Here are some numbered points:
[ 38.  17. -35. -43.  -4.  30.  17. -36. -25.   0.  31.  45.  24.  33.  20.
  -2. -33. -10.  23.  21.  -2. -15.  10.  58.] 0
[ -3.  -9.  -1.   4.  22.  25.  27.  17.  16.  17.  14.  -3. -16.  -7.   4.
   9.  19.  33.  45.  46.  40.  26.  25.  27.] 1
[ 53.  40.  17.  16.  53.  65.  55. -18. -39. -35. -22.  13.  29.  22.   6.
  -9. -15.  10.  27.  11.   1.   1.   7.  25.] 2
[-44. -38. -22. -19.  -8.   2.  23.  44.  36.  29.  22.  23.  30.  46.  41.
  34.  13. -34. -37. -14.   6.  21.  24.  11.] 3
[  2. -14.   8.  10. -35. -43. -45. -43. -44. -45. -47. -35. -16. -46. -46.
 -46. -37. -26. -44. -45. -45. -45. -45. -45.] 4
[ 21.  28.  19.  25.  52.  40.  44.   8. -25. -21. -12.  -2.   8.  28.  16.
  14.   8.   1.  11.  11.   9.   2.   9.  19.] 5
[22. 22.  2. -8. 14. 36. 46. 26.  8.  5.  6. 11. 20. 33. 31. 25. 13. -3. -2.
  0.  3.  8. 19. 26.] 6
[ 13.  50.  55.  38.  31.  21.  -7. -19.  -2.  10.   1. -32. -42. -21.   5.
  14.  27.  40.  55.  53.  37.  17.   3. -16.] 7
[ 21.  -1. -18. -15.  13.  21.  -3. -35. -29. -16.  -9. -13. -17.  -9.  -1.
   3.   4.  36.  54.  34.   7. -14. -18.  -5.] 8
[-44. -45. -35. -11. -36. -43. -41.   3.   3.  -8.   2.  52.  60.  20. -12.
 -11.  30.  45.  -1. -21. -19. -16. -37. -45.] 9
[ 29.  34.  -4.  -6.  32.  67.  65.  19.  -3.   0.   0. -14. -12.  16.  26.
  21. -10. -12.  25.  31.  22.  17.  30.  37.] 10
[  6.  -4. -11. -26. -15.  -7.  -3.   1.  -9. -13. -22.  -2.  12.  11.  11.
  10.  23.   7. -23. -30. -32. -30. -20. -10.] 11
[-24.   0.  -3. -22. -43. -24.  11.  63.  66.  56.  42.  14.   4.  28.  46.
  57.  50.   3. -17.  -5.  16.  29.  32.  16.] 12
[-44. -45. -32.   0. -39. -43. -45. -37. -28. -41. -30.  31.  55.   9. -34.
 -32.  13.  29. -22. -45. -42. -38. -45. -45.] 13
[-44. -45. -43. -43. -43. -36. -17.   6.  12.  15.  35.  64.  65.  63.  36.
  29.  29.   7. -13. -20. -14.  -6.  -2.  -3.] 14
[-30. -45. -29. -13. -32. -43. -45. -43. -43. -45. -36.   2.  10. -34. -46.
 -46. -46. -45. -44. -45. -45. -45. -45. -42.] 15
[ 13.  -7.  -4.   7.   9.   4.   2.   2.  -2.  -8. -15. -19. -15. -13.  -4.
   9.  35.  54.  39.  23.  15.   6.   0.   2.] 16
[-25. -37. -31. -22. -26. -25. -25. -11.  -2.   2.  17.  42.  42.  20.  -1.
  -1.  18.  37.  23.   5.  -3. -13. -23. -33.] 17
[-24.  21.  62.  63.  52.  26.  25.  43.  45.  34.   9. -37. -45. -27.   5.
  19.  22.  15.  33.  53.  65.  65.  47.   9.] 18
[  4.  16. -17. -41. -19.  23.  65.  62.  45.  38.  27.  -9.  -9.  27.  47.
  44.  33. -12.  -4.   5.  12.  20.  39.  31.] 19
[-41.   3.  60.  66.  50.  22.  21.  39.  53.  46.  33.   3.  -6.   3.  20.
  31.  26.   7.  16.  44.  65.  65.  58.  32.] 20
[ -1. -18.   0.  11. -23. -43. -45. -43. -39. -45. -47. -28. -15. -46. -46.
 -46. -46. -22. -44. -45. -45. -45. -45. -45.] 21
[  2.  31.  25.   0. -12.  -9.  15.  48.  51.  44.  13. -27. -36.  11.  38.
  48.  42.  -5.  -9.  14.  33.  44.  42.  34.] 22
[ 13.  26.  29.  23.  46.  36.  28.  -2. -20. -20. -10.  10.  29.  33.  24.
  18.  16.  16.  17.  14.   7.   5.   6.  -1.] 23
[ 66.  58.  67.  64.  46.  10. -19. -43. -44. -45. -47. -43. -15. -39. -46.
 -45. -30.  -1. -36. -45. -45. -45. -36. -31.] 24
[-23.  22.  60.  60.  38.   5.   3.  35.  46.  41.  26.  -4. -19.  -7.  14.
  27.  43.  41.  38.  46.  58.  56.  40.  15.] 25
[ 15. -20. -18. -19. -31. -38. -37. -26. -24. -27. -26.  -4.  -1. -31. -46.
 -46. -46. -45. -44. -45. -37. -27. -24. -13.] 26
[  8.   8.  -8.  -6.  30.  44.  21. -13.  -9.   2.   3. -21. -36. -18.   0.
   4.   6.  29.  65.  56.  31.  11.   9.  20.] 27
[ 30.  -5.   1.  -9. -16. -29. -36. -42. -44. -43. -29.  -3.   6. -29. -46.
 -46. -46. -45. -39. -45. -45. -45. -44. -29.] 28
[  0.   2.  -8.  -1.  26.  36.  25.   2.   4.  12.   8. -15. -28. -15.   4.
   9.  12.  36.  59.  53.  37.  20.  18.  28.] 29
[ 10.  34.  29.  14.  18.  23.  25.  21.  21.  16.  -4. -46. -45. -31.  -1.
   0. -31. -45.  -2.  31.  45.  49.  43.  20.] 30
[ 42.  32.  -8. -25.  15.  41.  24. -21. -12.   8.  12. -19. -35. -13.   8.
   3. -21.  -2.  50.  55.  33.  15.  21.  45.] 31
[-29.   7.  27.  12.  -6. -20.   5.  49.  63.  56.  34. -11. -14.  14.  33.
  42.  27. -27. -28.  -1.  30.  41.  44.  18.] 32
[ 10.  -7. -17.  -8.  16.  38.  33.  -5. -18. -17. -14.   6.  10.  -2.  -7.
 -27. -46. -34. -18.   6.   3.  10.  20.  30.] 33
[-20. -45. -43. -34. -17.  -5. -16. -23. -20. -13.   8.  27.  19. -23. -46.
 -46. -46. -45. -31. -19. -19. -14.  -6.  20.] 34
[ 17.  18.  21.  27.  12.  -6.  -4.  11.  15.   8.  -1.  -9. -11. -12.  -2.
  13.  37.  60.  47.  42.  36.  25.  14.   5.] 35
[ 30.  29.  13.   2.   3.   8.  -8. -16.  -5.   1.   0. -24. -32. -16.   5.
  17.  33.  59.  65.  51.  31.  13.   6.  11.] 36
[  5.  24.  27.  20.  28.  29.  36.  32.  30.  25.   8. -36. -45. -27.   0.
   1. -32. -45.  -6.  28.  47.  52.  50.  31.] 37
[  9. -28. -16.  -8. -25. -41. -41. -23. -24. -40. -47. -29.  -7. -17. -21.
  -7.  33.  52.  10. -11. -11. -15. -31. -45.] 38
[ 22.   8. -38. -43. -36.  -2. -10. -29.  -8.  19.  39.  34.  15.  16.  14.
   6. -11.   9.  34.  25.   3.  -9.   6.  45.] 39
[-36. -26. -34. -41. -34.  -2.  15.  31.  29.  29.  30.  29.  24.  39.  40.
  36.   7. -42. -44. -26. -15.   4.  16.  22.] 40
[-38. -21. -18. -15.  -1.  18.  36.  39.  26.  19.   8.  -3.   0.  20.  26.
  14. -25. -45. -44. -15.  13.  31.  39.  28.] 41
[ 44.  59.  67.  66.  43.  -8. -12. -28. -44. -45. -47. -46. -33. -46. -46.
 -46. -13. -14. -44. -45. -45. -45. -45. -45.] 42
[ 53.  36. -11. -13.  49.  67.  45. -38. -44. -20.   8.  19.  18.  24.  15.
  -6. -39. -14.  38.  36.   7. -11.   4.  45.] 43
[  4.  11. -10. -29.  -8.  29.  51.  48.  35.  37.  33.  17.   8.  38.  46.
  45.  32.  -2.   6.  12.  14.  18.  24.  28.] 44
[ 26.  10. -23. -38. -26.  -7. -17. -30. -16.   2.  19.  25.  14.  13.   9.
   2.  -4.  11.  26.  14.  -4. -13.   0.  34.] 45
[ 33.   9.  20.  26.  -5. -39. -45. -43. -44. -45. -47. -31. -14. -40. -46.
 -46. -30. -12. -35. -45. -45. -45. -45. -45.] 46
[-25.  17.  60.  61.  41.  13.  14.  41.  47.  41.  21. -16. -31. -15.   9.
  19.  18.   9.  20.  41.  59.  62.  46.  16.] 47
[ 11.  31.  16.   6.  23.  31.   1. -43. -29. -14. -12. -33. -45. -29.  -9.
  -6.  -8.  31.  65.  57.  26.  -8. -21. -24.] 48
[-44. -22.  14.  38.  31.  14.  33.  54.  59.  36.  19. -20. -23.  -6.  23.
  24.   0. -36. -22.  21.  51.  65.  52.  10.] 49
[  0.  -1.  -5.  -6.   1.  18.  15. -13. -26. -22. -19.  -3.  -9.  -4.  -4.
  -5. -12. -14.  -5.  -2. -10. -13. -11.   4.] 50
[ 20.   5. -24. -29. -25. -11. -24. -37. -20. -11.  -5. -11. -14.  -8.  -4.
   2.  24.  59.  63.  33.   5. -15. -26. -26.] 51
[-40. -30. -16.  -2. -13.   4.   4.   6.  -4.  -7. -13.  -8.  12.   2.   1.
  -5. -13. -27. -25.  -7.   9.  11.   1.  -1.] 52
[-44. -16.  11.  20.  27.  25.  36.  49.  50.  41.  23. -16. -28.  -4.  16.
  10. -39. -45. -44.   2.  40.  58.  60.  38.] 53
[-16.  24.  31.  27.  33.  24.  22.  43.  36.  31.   2. -41. -45. -20.  12.
  12. -22. -45. -26.  17.  54.  65.  59.  28.] 54
[-44. -27. -43. -43. -43.  -7.  35.  66.  66.  65.  57.  31.  15.  43.  50.
  40.  -5. -45. -44. -33.  -9.  17.  34.  38.] 55
[ 45.  42.  67.  66.  41. -11. -31. -35. -44. -45. -47. -46. -27. -44. -46.
 -44. -16.  -8. -44. -45. -45. -44. -45. -45.] 56
[ 18.  -4. -42. -43. -22.   2. -14. -43. -29.  -7.  20.  46.  47.  47.  30.
  15.   0.   5.  19.   8. -10. -19.  -6.  26.] 57
[  0.   2. -20. -35. -29.  -5.   9.  11.   3.  -1.   3.   7.  15.  22.  19.
  18.  14.  -1. -20. -27. -26. -21.  -9.   4.] 58
[ 18. -16. -43. -43. -43.  -6.   4. -16. -12.   6.  37.  64.  65.  54.  25.
   7.  -7.  -8.   5.  -9. -24. -22.   0.  44.] 59
[ 13.   3.   8.   9. -25. -43. -45. -43. -44. -45. -47. -14.  -7. -33. -46.
 -46. -37. -40. -44. -45. -45. -45. -45. -45.] 60
[-25. -45. -10.  16. -33. -43. -45. -43. -44. -45. -47. -25.  -3. -46. -46.
 -46. -46. -39. -44. -45. -45. -45. -45. -45.] 61
[ 38.  32. -15. -34. -10.  17.   0. -16.   2.  24.  30.   2. -18.  -2.  16.
  16.   4.  19.  47.  48.  28.  18.  23.  48.] 62
[  8.  17. -10. -19.  16.  50.  60.  37.  22.  25.  29.  25.  20.  36.  38.
  33.  14.   0.  13.  17.  13.  14.  29.  45.] 63
[-44. -45. -16.  14.  -2. -38. -45. -40. -36. -44. -35.   9.  29.   1. -27.
 -25.  11.  38.   1. -18. -22. -28. -45. -45.] 64
[ 10.  -1. -29. -30.   1.  26.  32.   6.  -6.  -2.  18.  31.  21.  -4. -27.
 -46. -46. -45. -43. -28. -22. -10.  20.  59.] 65
[ 55.  62.  19.  13.  67.  67.  65.  12. -25. -15.  -6. -21. -15.  13.  17.
  -1. -46. -42.  33.  39.  23.  10.  46.  65.] 66
Which five points above are nearest to each new point, looking only along the 5 directions in which the numbered points spread most? Their numbers follow each, nearest first.
[ 45.  19. -11. -29. -16.   0.  -5. -12.   5.  17.  21.   6.   1.  17.  34.
  33.  28.  32.  50.  43.  32.  20.  30.  40.] 62 1 29 27 39
[-44. -45. -43. -43. -42.  -8.  35.  66.  66.  54.  45.  31.  30.  55.  61.
  58.  26. -45. -44. -35.  -4.  22.  28.  20.] 55 3 40 12 19
[  5.  27.  38.   7. -10. -10.  11.  49.  46.  44.  23. -15. -25.   5.  35.
  51.  24. -16. -22.  10.  34.  44.  40.  23.] 22 32 49 20 19
[ 14.  -6.   2.  11.  16.   8.  -2.   3.   0.  -2.  -9. -10.  -8.  -5.   1.
  11.  34.  45.  34.  22.  18.  12.   5.  11.] 16 35 36 1 29
[-40. -26. -16.  -2.  19.  32.  41.  36.  27.  20.   4. -24. -29. -13.   0.
 -13. -46. -45. -44.   5.  37.  52.  55.  39.] 53 41 37 54 30
[-44. -45. -27.  -5. -33. -43. -45.   1.   7.  -2.   9.  55.  61.  24. -12.
  -8.  32.  47.  -1. -21. -17. -15. -34. -45.] 9 17 13 64 14
[-18.  17.  57.  57.  39.   7.   2.  32.  42.  39.  30.   6.  -8.   1.  15.
  27.  41.  40.  39.  47.  59.  55.  43.  24.] 25 20 47 18 22
[ 30.   3. -43. -43. -17.  25.  28. -10. -11.   5.  20.  28.  19.  15.   4.
 -12. -42. -28.  14.  16.   4.  -3.  11.  36.] 0 39 45 33 65
[ 10.  13.  21.  30.  49.  51.  33.   3. -17. -15. -14.   6.  18.  25.  15.
   7. -17. -17.   5.  16.  19.  27.  23.  18.] 5 10 23 6 2
[ 31.  25. -16. -33.   5.  44.  51.  17.  10.  21.  32.  30.  22.  37.  37.
  25.  -1.  -4.  20.  21.  11.  10.  31.  64.] 63 6 44 10 19
[-44. -45. -43. -43. -43. -43. -16.  37.  39.  31.  41.  64.  65.  64.  47.
  43.  40.  -8. -44. -40. -18.   1.   2. -15.] 14 40 3 55 12
[ 45.  53.  45.  49.  67.  61.  28. -33. -44. -45. -47. -46. -45. -46. -46.
 -46. -46.   4.  25.  -8. -45. -45. -45. -20.] 24 42 56 46 48
[ 42.  14. -12. -31. -37. -26. -32. -35. -21.  -9.   1.   8.  12.  18.  16.
  17.  26.  28.  25.  12.  -1.  -6.  -3.  15.] 45 51 8 17 57
[ 26.  -5. -43. -43. -16.  15.   2. -32. -25.  -4.  22.  46.  46.  43.  25.
   9.  -7.   4.  24.  13.  -7. -16.  -5.  27.] 57 45 39 59 0
[-40. -15. -30. -41. -43. -26.  16.  66.  66.  65.  51.  11.  11.  41.  61.
  64.  62. -13. -28. -14.  12.  25.  36.   9.] 12 3 55 40 32
[-44. -45. -43. -43. -43. -43. -34.   7.   2.  -3.   3.  49.  63.  52.  22.
  17.  17. -15. -43. -35. -23.  -7. -10. -28.] 14 9 58 17 40
[-44. -45. -42. -13.  22.  32.  39.  23.  13.   7.   8.  10.  -3.  -5. -10.
 -24. -46. -45. -17.  11.  21.  28.  32.  27.] 41 33 52 65 53
[-27. -37.   1.  27.  16. -13. -21.  -5.  -4. -14. -15.  -1.   2. -20. -30.
 -23.   5.  25.   2.  -9.  -8. -12. -24. -28.] 38 64 11 50 52
[-38. -45. -20.   6. -25. -43. -45. -13.  -3. -15.   1.  45.  58.  19. -20.
 -15.  30.  45.   0. -24. -20. -19. -42. -45.] 9 17 13 64 38
[  0.   4.   4.  11.  31.  38.  34.   3.  -7.  -9.  -7.   8.  19.  31.  22.
  10.  -8. -21.  -5.   7.  14.  17.  21.  19.] 6 5 23 10 33
[-28. -22. -12.   3.  20.  21.  24.  26.  25.  23.  21.  10.  -4.  -5.  -1.
  -1.   2.  17.  33.  39.  39.  34.  27.  26.] 1 29 62 22 27
[ 29.  21.  11.   0.   9.   7.  -9. -16.  -6.   5.   1. -26. -31. -11.   6.
  20.  34.  55.  64.  48.  28.  16.   6.  11.] 36 35 16 27 29
[ 55.  55.  38.  35.  52.  43.  11. -43. -44. -45. -47. -46. -45. -46. -46.
 -46. -46.  15.  30.  -8. -45. -45. -45. -32.] 24 42 56 46 48
[ 49.  21. -23. -43.  -4.  40.  18. -33. -23.  10.  30.  28.  19.  24.  24.
   2. -34. -13.  34.  31.   5.  -9.   8.  50.] 0 43 39 45 62
[-18. -44. -43. -43. -43. -32. -23. -16.  -7.   0.  16.  40.  36.   0. -28.
 -42. -46. -45. -39. -30. -30. -23. -13.   6.] 34 26 52 15 65
[-44. -24.  13.  14. -12. -33. -18.  32.  48.  42.  39.  40.  38.  38.  38.
  44.  57.  26.  -1.   4.  22.  30.  16. -13.] 12 3 32 22 44
[-19.  24.  48.  42.  29.   8.   7.  31.  41.  37.  25.  -7. -20.  -5.  17.
  29.  41.  40.  38.  44.  48.  41.  24.  -6.] 25 47 20 35 18
[-44. -45. -43. -43. -43. -43. -28.  10.   7.  -3.   9.  58.  65.  61.  26.
  20.  33.   7. -36. -43. -29. -14. -17. -33.] 14 9 17 58 40
[-44. -45. -43. -43. -43. -35.   5.  46.  41.  30.  35.  54.  59.  53.  37.
  34.  35.   1. -26. -27. -14.   0.   4.  -8.] 14 40 3 12 55
[ 13.  12.  -8. -22.  -2.  23.  41.  29.  21.  17.   6. -13. -12.   8.  23.
  16. -15. -41. -15.  12.  27.  32.  38.  22.] 41 19 6 33 10
[-33. -37. -14.   6.  -4. -18. -24.  -7.  -4.   0.   8.  30.  29.   3. -16.
 -14.  10.  29.  21.   6.  -2. -10. -24. -41.] 17 38 11 9 64
[-44. -45. -43. -43. -43. -38.  -2.  39.  33.  20.  29.  58.  65.  53.  30.
  24.  32.   0. -28. -30. -17.  -3.  -1. -13.] 14 40 3 58 9
[-44. -45. -43. -43. -43. -34.  -2.  27.  28.  23.  35.  64.  65.  64.  48.
  39.  48.  21. -13. -16.  -9.   2.   3.  -7.] 14 40 3 12 17
[-44. -45. -43. -31. -32. -24. -12.  14.  17.  13.  15.  23.  21.  11.  -1.
  -8. -20. -34. -27. -15.  -1.   7.   2. -11.] 52 40 58 34 3
[-44. -45. -43. -43. -43. -43. -16.  43.  33.  25.  34.  55.  65.  58.  31.
  30.  38.  -2. -29. -31. -23.  -4.  -3. -12.] 14 40 3 9 58
[-14. -24. -32. -34. -29. -10.  -5.   0.  -3.   2.  15.  33.  30.  13.  -3.
  -1.  15.  40.  30.   8.  -6. -17. -21. -24.] 17 45 57 58 39
[ -1. -13. -29. -20.   5.  15.  -2. -43. -36. -12.   7.   1. -36. -46. -46.
 -46. -46.  15.  55.  28. -13. -42. -45. -11.] 8 51 48 50 45
[-44. -45. -32.   4. -18. -42. -44.   1.   5.  -4.   3.  56.  65.  30.  -6.
 -10.   8.   7. -31. -28. -13.  -2. -17. -37.] 9 17 11 58 13
[ 15.  23.   4.   6.  49.  58.  18. -43. -44. -28. -20. -30. -35. -25. -12.
 -19. -32.  11.  57.  49.  14. -16. -23. -14.] 48 8 27 31 36
[-44. -45. -43. -43. -40. -19.   8.  32.  25.  14.  16.  32.  43.  52.  41.
  40.  39.   2. -27. -28. -14.  -2.  -1. -14.] 14 40 3 58 12
[-44. -45. -24.  -3. -31. -43. -39.   6.  10.   2.  10.  51.  59.  24.  -8.
  -2.  33.  47.   4. -15. -11. -11. -30. -45.] 9 17 14 13 11
[-20.  -1.   0. -38. -43. -27.  16.  53.  66.  56.  47.  11.  14.  48.  56.
  64.  53. -12. -27.  -9.  17.  32.  35.  17.] 12 3 19 55 44
[-25. -20. -38. -43. -37.  -1.  27.  36.  30.  31.  30.  23.  19.  30.  28.
  20. -15. -45. -44. -28. -16.   2.  21.  37.] 40 3 41 55 58
[-14. -37. -33. -25. -31. -34. -43. -29. -11.  -1.  18.  44.  37.   9. -17.
 -31. -42. -37. -20. -14.  -7.  -4.  -2.   7.] 34 52 58 11 26
[  3.  30.  20.  12.  29.  24. -11. -43. -29.  -3.   3. -22. -39. -27.  -6.
  -2.   1.  38.  65.  57.  22.  -9. -21. -19.] 48 36 8 27 16
[  7.  -8. -10.  -2.  24.  31.   6. -30. -27. -14. -12. -16. -18.  -8.   3.
   4.   6.  30.  44.  29.   9. -11. -15.  -4.] 8 16 48 36 27
[ 31.  29.  12.   9.  24.  32.  29.   2. -13. -15. -12.  13.  25.  33.  20.
  19.  26.  25.  13.  -3. -12. -15.  -2.   7.] 23 5 6 2 50
[-23.  18.  47.  42.  12. -13.  -8.  31.  45.  38.  23.  -2. -12.   5.  22.
  37.  52.  38.  25.  31.  44.  43.  27.  -6.] 25 22 47 20 35
[  3. -19. -19.  -5.   9.   9.   5.  -1.  -5. -11. -15. -18. -15. -13.  -7.
   3.  24.  43.  34.  21.   9.   0.  -5.  -1.] 16 8 51 36 35
[ -5. -33. -43. -43. -43. -12. -10. -16.  -1.  18.  46.  63.  43.  11. -18.
 -43. -46. -45. -23. -16. -16. -16.  -3.  29.] 34 65 59 58 52
[ 16.  10.   6.  -2. -13. -15. -18. -21. -27. -33. -32.  -6.  14.  11.   1.
   5.  23.  24.  -9. -30. -37. -34. -33. -28.] 11 64 38 50 58
[ 40.  23. -25. -34.  11.  41.  19. -37. -30.  -4.  19.  24.  18.  27.  21.
   3. -30. -21.  21.  23.   2.  -9.  12.  58.] 0 43 45 39 33
[-44. -38. -30. -15.  16.  37.  50.  46.  25.  19.  11.  -4. -10.  -3.  -1.
 -18. -46. -45. -44.  -7.  22.  41.  50.  49.] 41 53 37 33 65
[-20.  27.  67.  66.  44.   4.   3.  37.  45.  40.  21. -17. -28.  -8.  19.
  36.  51.  42.  36.  48.  64.  61.  43.  13.] 25 47 18 20 22
[ 26.  25. -12. -26.   9.  51.  65.  33.  19.  23.  26.   8.   4.  27.  35.
  29.   6. -10.  15.  22.  15.  13.  33.  49.] 63 6 10 44 19
[ -4.  21.  36.  34.  33.  34.  19.   4.   7.   5.  -4. -39. -45. -28.  -1.
   8.   5.  30.  55.  56.  48.  32.  13.  -9.] 7 35 29 36 27
[ -7. -23.   5.  24.  10. -14. -19.   3.   4.  -3.  -1.  19.  24.   8.  -4.
   2.  30.  42.  19.   9.  11.  10.   0.  -9.] 16 35 17 11 58
[-12. -23. -23. -13.   3.  17.  26.   8.  -5.  -3.  12.  44.  59.  57.  32.
  21.  21.  16.   8.  -2.  -3.  -1.   4.   8.] 58 57 59 6 45
[-44. -45. -43. -43. -43. -43.  -3.  51.  55.  52.  57.  64.  65.  64.  62.
  62.  59.   6. -25. -26.  -8.   7.   9.  -2.] 14 12 3 40 55
[ 14.  19.  12.  -1.  50.  67.  20. -39. -41. -12.  -9. -36. -45. -31. -11.
 -12. -22.  26.  65.  57.  25. -15. -24.  -6.] 48 27 8 31 36
[  3.  17.   3.  -7.   1.  13.   8.  -6.  -2.   6.  14.   7.   7.  17.  22.
  27.  30.  44.  47.  37.  15.  -2. -10. -26.] 16 35 36 8 1
[ 19.  -6. -42. -43. -34.  -9. -27. -43. -28.  -7.  23.  47.  51.  49.  29.
  15.   4.   4.  14.   3. -16. -20.  -7.  24.] 57 59 45 39 58
[-19. -14. -22. -34. -42. -29. -14.  14.  24.  27.  31.  32.  27.  30.  27.
  33.  46.  44.  25.  13.   7.   1.  -7. -26.] 17 14 9 58 12
[ 10.   2.  -5.   0.  26.  43.  41.   8. -15. -13. -15.  -6.   4.   6.  -5.
 -21. -44. -45. -15.   5.  15.  24.  26.  34.] 33 65 50 10 5
[-23.   9.  31.  32.  40.  33.  40.  49.  44.  39.  15. -35. -45. -14.  15.
  15. -31. -45. -30.  16.  51.  65.  62.  37.] 54 37 53 49 30
[-44. -45. -43. -43. -43. -36. -10.  17.  11.   2.  11.  47.  63.  53.  25.
  18.  17. -13. -39. -40. -24.  -7.  -6. -10.] 14 40 58 9 59
[  6. -13. -12.  -2.   8.   7.   3.  -9.  -8. -12. -14. -16. -13.  -9.  -4.
   5.  27.  48.  37.  21.   8.  -2.  -8.  -3.] 16 8 51 36 35
[-44. -45. -43. -43. -43. -22.   4.  25.  17.   5.  10.  39.  53.  52.  31.
  29.  32.   8. -22. -26. -12.  -3.  -1. -10.] 14 40 58 3 17
[ 35.  13. -21. -41. -36. -16. -23. -35. -15.   3.  13.  18.  13.  16.  15.
  13.  12.  25.  28.  19.  -1.  -9.   0.  26.] 45 39 57 8 17
[-14. -12. -12.  -5.  10.  27.  37.  31.  14.   8.   1.   2.   7.  22.  20.
   9. -19. -45. -27.  -4.  15.  26.  32.  24.] 41 6 52 33 19
[ -3. -37. -43. -43. -43. -36. -27. -18.  -6.   8.  21.  45.  36.   6. -18.
 -40. -46. -43. -27. -21. -22. -20. -14.   8.] 34 52 26 58 65
[ -5.  -7. -17. -15. -26. -14. -44. -43. -32. -11.   4.  10.  -3.  -1. -13.
 -11.   2.  52.  44.  29.  -4. -31. -40. -45.] 51 38 8 64 17
[ -7. -34. -43. -43. -43. -15.  -6.  -1.   6.  16.  35.  51.  33.   7. -17.
 -38. -46. -45. -28. -19. -20. -16.   1.  29.] 34 65 52 58 59
[ 50.  42. -11. -19.  33.  60.  25. -40. -36.  -2.  19.  24.  21.  26.  26.
  12. -30.  -7.  40.  41.   8. -11.   6.  53.] 43 0 2 10 31
[ 66.  65.  34.  29.  67.  67.  65.  26. -18. -12.   0.   2.   4.  22.  20.
  -5. -46. -45.   8.  22.  13.  16.  55.  65.] 66 10 2 5 43
[-23.   4.   0. -23. -40. -20.  15.  63.  66.  60.  45.  13.   7.  35.  55.
  62.  50.  -9. -22.  -3.  20.  34.  35.  13.] 12 3 32 19 44
[-41. -20. -22. -41. -43. -30.   8.  66.  66.  65.  52.  29.  21.  50.  62.
  64.  64.  -3. -33. -17.   9.  29.  30.  11.] 12 3 55 40 19
[ 41.  25. -20. -31.  14.  42.  16. -41. -31.  -2.  23.  32.  26.  35.  29.
  11. -18. -10.  30.  28.   5.  -9.   9.  54.] 0 43 39 45 57
[ 44.  18.  27.  26.  -3. -40. -45. -43. -44. -45. -47. -36.  -1. -12. -28.
 -21.  16.  31. -21. -45. -45. -45. -45. -45.] 46 64 60 38 56
[-41. -17. -17. -43. -43. -21.  25.  66.  66.  65.  46.   9.   3.  41.  63.
  64.  46. -18. -29. -11.  15.  30.  31.   6.] 12 3 55 32 40
[ 11.   6.   2.  -4.  19.  34.  41.  20.   3.   0.  -4.   3.  15.  24.  18.
   9. -15. -32. -14.   1.  13.  22.  26.  27.] 6 33 10 5 63
[-44. -28.   0.   4. -21. -36. -19.  33.  46.  40.  39.  43.  39.  39.  33.
  42.  52.  27.  -5.   2.  17.  24.  10. -19.] 12 3 14 32 17
[ 27.  24. -15. -32.  -2.  42.  65.  49.  29.  27.  28.  21.  18.  35.  36.
  28.   4. -18.  -7.   0.   2.  14.  38.  65.] 63 19 44 6 10
[-16.  28.  59.  61.  58.  35.  31.  41.  40.  33.   8. -39. -45. -29.   3.
  15.  17.  21.  45.  60.  65.  63.  46.  17.] 18 47 25 20 7
[ 47.  30.  16.  19.  49.  49.  32. -21. -38. -36. -21.   5.  22.  18.   1.
 -12. -18.   5.  17.  13.   5.  -2.   1.  12.] 2 5 23 43 50
[ 35.  19.   1.   3.   9.  14.   7. -24. -31. -26. -16.  10.  12.  11.   1.
 -10. -15.  -8.   0.  -1. -18. -20. -11.   5.] 50 11 33 45 5
[ -4.  -9. -12.   2.  34.  39.  19. -28. -41. -39. -34. -22. -17. -29. -35.
 -42. -46.  -8.  20.  14.  -2. -14. -14.  -5.] 50 33 8 48 31
[ 28.  14. -29. -43. -32.  -2. -12. -26.  -4.  18.  34.  26.   8.  14.  18.
  13.   0.  13.  40.  31.  10.  -3.   9.  45.] 39 45 62 57 0
[-44. -45. -36. -14. -43. -43. -45. -43. -34. -41. -30.  21.  39.   2. -31.
 -30.   1.  10. -31. -45. -45. -44. -45. -45.] 13 64 15 9 26
[ 66.  57.  33.  23.  42.  36.   2. -43. -44. -45. -47. -46. -45. -46. -46.
 -46. -46.   5.  28.  -2. -43. -45. -45. -24.] 24 42 56 46 48
[ 45.  50.  52.  60.  67.  52.   2. -43. -44. -45. -47. -44. -25. -27. -27.
 -25.   0.  57.  58.  23. -13. -38. -45. -30.] 48 24 7 42 56
[-44. -45. -12.  10.   0. -18. -15.  12.  15.  11.  16.  28.  25.  15.  -2.
  -3.   4.   4.  -4.   1.  16.  15.   5.  -9.] 52 58 17 11 3
[-26. -45. -43. -37. -39. -27. -12.   3.  -2.  -8.   1.  33.  35.  -1. -34.
 -46. -46. -45. -44. -45. -36. -21. -11.   4.] 34 26 52 15 65
[  4.  -3. -16.  -9.  26.  39.  17. -24. -24. -17. -13. -21. -27. -14.  -3.
  -3.  -1.  37.  55.  39.  12. -10. -15.   4.] 8 48 27 16 36
[-44. -45. -43. -43. -40.   4.  40.  66.  66.  65.  53.  27.  16.  45.  56.
  57.  24. -45. -44. -24.   0.  20.  34.  27.] 55 3 40 12 19
[ 10.  32.  17. -12. -24.  -9.  12.  39.  45.  40.  23. -11. -21.   9.  34.
  42.  33.   1.   1.  13.  25.  32.  35.  21.] 22 32 19 44 1
[ 43.  25. -22. -33.  13.  44.  28. -23. -20.   2.  24.  29.  21.  27.  19.
   0. -30. -16.  31.  31.  12.  -2.  12.  43.] 0 43 39 62 10
[-44. -45. -43. -43. -43. -43. -15.  38.  41.  32.  35.  64.  65.  64.  57.
  50.  50.  -5. -44. -39. -16.   4.   1. -23.] 14 40 3 12 55
[-19. -18. -22. -11.  15.  34.  46.  25.   9.   5.   3.  -2.   2.   7.   3.
 -12. -46. -45. -39.  -6.  14.  27.  38.  40.] 41 33 65 52 53
[ 66.  65.  25.  27.  67.  67.  65. -32. -44. -40. -13. -32. -27.  -3.  11.
 -20. -46. -45.  29.  53.  26.   7.  39.  65.] 66 43 2 10 31
[  0.  -6.  -2.   3.   3.  -4.  -5.   5.   7.   5.   2.  -2.  -8. -12.  -6.
   2.  23.  49.  44.  33.  24.  13.   1.  -6.] 16 35 36 1 29
